Each row is where one point has got to under a steady rotation. How many steps took it there?
The counts run from 0 to 674.
[ 99  97 107 114 110  85 143 164 121 138 169  99 113 153 118 145  90 113
 131 154 148 160 130 163 138 161 158 143 132 101 121 111 130 112 159 106
 132 154 163 128 191 146  92  71 142 160 127] : 440
[109  94  84 121 110  92 140 158 107 131 173 105  91 146 107 114 127 123
 142 142 146 144 137 164 147 131 134 138 132  83 119  77 136 106 145  85
 137 159 138 128 165 149  88  80 153 177 120] : 114
[126 107  88 103 123  87 149 163 106 125 177 101  84 142 112  95 134 124
 140 149 149 161 129 164 140 144 153 124 140  83 137  93 145  97 146 100
 136 153 133 133 169 142  91  73 151 157 127] : 397
[110  92  96 112 113  73 152 163 123 132 166  99 108 154 113 141  88 112
 139 150 148 162 131 160 143 140 156 144 137  88 135 121 134 121 162 109
 123 146 168 131 195 135 107  77 143 157 135] : 188
[119 106  97 120 120  82 147 149 138 145 179  91  92 167 117 117 128 103
 127 164 146 174 113 164 140 151 159 127 124 102 129 101 142  99 163 108
 139 163 143 135 179 162  89  99 146 153 129] : 119
[109  99 112 111  93  63 122 173 107 139 172 135 105 142 119 129 100 119
 146 158 141 170 151 147 140 141 146 136 143  81 111 105 149 114 134 120
 141 143 177 113 180 145  91  96 147 153 113] : 135
[116  98 106 136 115  73 143 171 118 134 168 108  93 139 124 131  91 122
 166 178 162 167 130 160 140 116 143 126 114  87 111 108 126 141 146 111
 119 150 168 123 182 144 117  93 146 167 118] : 301
[125 103 112 127 106  91 124 175  96 140 183 117 109 142 129 115 101 129
 148 170 159 167 138 141 145 150 155 143 117 103 103  95 137 103 132 106
 135 157 158 133 172 156  87  77 153 169 119] : 389
[117  95 101 130 129  90 152 161 130 148 183 102  83 140 124 109 116 117
 136 191 149 185 117 148 140 145 176 122 133  89 127 121 126 118 138 108
 124 132 143 117 190 149 109  96 146 149 117] : 432
[120  96 102 124 109  93 136 167 101 148 185 104 110 158 130 127 110 117
 127 162 155 173 134 147 141 161 145 142 120 112 112 103 142  94 150 103
 133 158 154 129 177 156  87  72 145 162 124] : 390
[120  93  82 126 112  71 153 155 124 137 179 110  90 148 108 112 119 110
 130 155 134 160 140 152 143 138 175 133 143  77 152 120 153 100 144 109
 132 126 142 140 179 138 109  86 153 163 133] : 207
[118 114 105 116 117  79 138 161 124 130 184 105  91 139 117  99 121 119
 135 160 146 156 128 158 125 164 178 128 139  88 124 101 145  97 143 114
 150 138 123 141 179 156  91  77 151 163 124] : 569
[113 109 120 119 104  81 122 180 100 135 175 125 110 131 127 118  92 128
 153 168 149 161 142 148 146 152 162 142 131  93 103  99 129 112 132 109
 137 156 161 123 178 149  88  80 156 163 117] : 358
[ 99 119  94 133 116  59 145 148 140 141 178 106  85 145 117 116 124  97
 141 166 132 150 124 178 138 134 160 132 127  87 125  91 125 116 156  96
 138 159 124 122 178 146 105 108 150 165 133] : 262
[115  89 103 127 125  81 149 159 126 147 189 108  96 143 130 123 105 116
 135 184 152 184 125 140 133 146 167 138 135  89 114 123 125 124 137 110
 125 126 146 109 198 150 115  97 137 152 116] : 352
[119  81  95 118 118  96 142 163 111 144 174 107  93 153 123 126 117 125
 144 174 158 187 126 146 151 126 128 131 128  89 109 101 130 122 141  99
 123 154 169 102 183 155  95 101 139 152 107] : 222
[111  94 103 105 119  70 140 156 140 132 171 115  86 140 109 115 111 120
 149 167 141 175 125 152 140 133 167 129 156  64 123 113 132 127 136 115
 140 132 156 109 193 151 101 115 145 146 110] : 43
[112 106 100 129 110  65 145 171 105 139 167 117  97 142 125 133  97 112
 160 168 147 165 138 166 154 117 137 134 115  93 127 102 129 128 154 101
 115 169 172 117 175 130 111  90 149 160 132] : 220
[106  98 100 112 112  65 149 160 129 133 165  99 108 154 114 144  88 110
 141 150 145 159 132 163 139 141 156 143 135  89 133 120 134 121 164 113
 127 148 168 133 194 138 106  81 141 156 136] : 299
[ 94 100 100 129 104  68 141 166 106 133 181 117  96 132 124 133 106 119
 144 152 148 144 150 167 117 140 138 137 130  80 106  92 133 124 145 104
 138 137 139 114 182 139 111  75 140 179 116] : 133
[118 103 106 140 112  60 144 166 123 134 173 114  97 136 123 127  88 117
 167 179 154 163 135 154 139 118 164 135 116  83 120 115 129 137 143 113
 122 140 159 132 186 140 123  96 151 167 127] : 270
[108  99  98 113 111  73 133 152 114 136 184 114 112 156 124 127 113 119
 143 151 145 157 133 152 151 136 134 161 131  88  97  83 118 114 148  86
 137 167 141 104 185 154  93 103 141 165 125] : 82
[121 120 105 109 109  68 125 160 116 138 186 128  89 142 119  94 136 116
 143 167 134 169 136 153 144 147 160 129 141  83 116  87 144  97 132 109
 151 157 136 115 170 157  83 110 154 149 119] : 537
[102 110 119 107 108  65 125 167 133 129 167 125  97 132 112 119  97 118
 153 165 135 163 132 156 140 145 175 134 152  70 112 105 127 124 135 115
 146 145 159 117 189 151  91 109 153 149 115] : 296
[112 108  97 118 111  68 147 157 131 138 180 104  93 151 114 118 117 105
 125 153 138 159 134 164 127 161 176 128 139  89 142 115 154  97 155 118
 143 134 139 142 183 145  99  81 148 159 133] : 570
[ 98 110 106 120 108  51 138 157 117 135 188 118 109 143 134 135 105 109
 142 156 143 153 141 163 125 145 142 153 128  90 104  96 125 120 154 103
 138 151 134 106 192 142 112  91 135 165 131] : 21
[115 115  90 132 121  57 152 151 135 133 175 105  74 145 117 111 128 106
 154 168 141 158 125 176 139 116 151 119 121  79 134  97 136 123 155 105
 130 154 134 126 174 142 115 109 150 163 132] : 10
[117  98 101 125 132  88 151 161 132 147 180 101  81 142 124 110 118 115
 135 188 148 189 114 152 138 145 174 119 138  88 130 120 128 118 140 111
 126 136 146 114 190 149 107 100 145 143 118] : 543
[117  88  96 117  99  64 136 171 102 136 175 131 106 144 116 129  97 122
 149 155 142 167 153 142 150 125 147 145 142  76 126 114 148 117 135 109
 128 136 177 118 180 135 106  88 148 159 125] : 609
[118  97  97 108 116  68 137 155 109 126 185 112 111 150 124 121 110 125
 153 150 155 158 134 147 148 127 132 163 130  83  99  88 118 120 145  89
 132 161 138 106 187 148 103  98 139 164 129] : 304
[124 104  95  98 119  75 140 160 105 118 178 105  99 148 119 112 118 132
 158 144 159 157 131 158 145 127 127 147 132  82 108  82 127 115 149  92
 133 166 141 118 178 147  94  84 145 162 126] : 446
[109 101 102 111 125  60 147 155 120 138 191 115 103 139 131 119 109 115
 137 168 142 173 131 148 137 144 162 154 142  83 116 113 116 123 141 101
 126 139 132  97 202 139 117 100 137 148 130] : 464
[126 104 109 111  93  62 119 169 108 135 174 130 106 154 120 122 106 121
 154 156 148 170 147 144 146 132 140 137 133  86 109  97 155 108 140 119
 144 156 176 125 171 154  85 103 150 155 118] : 55
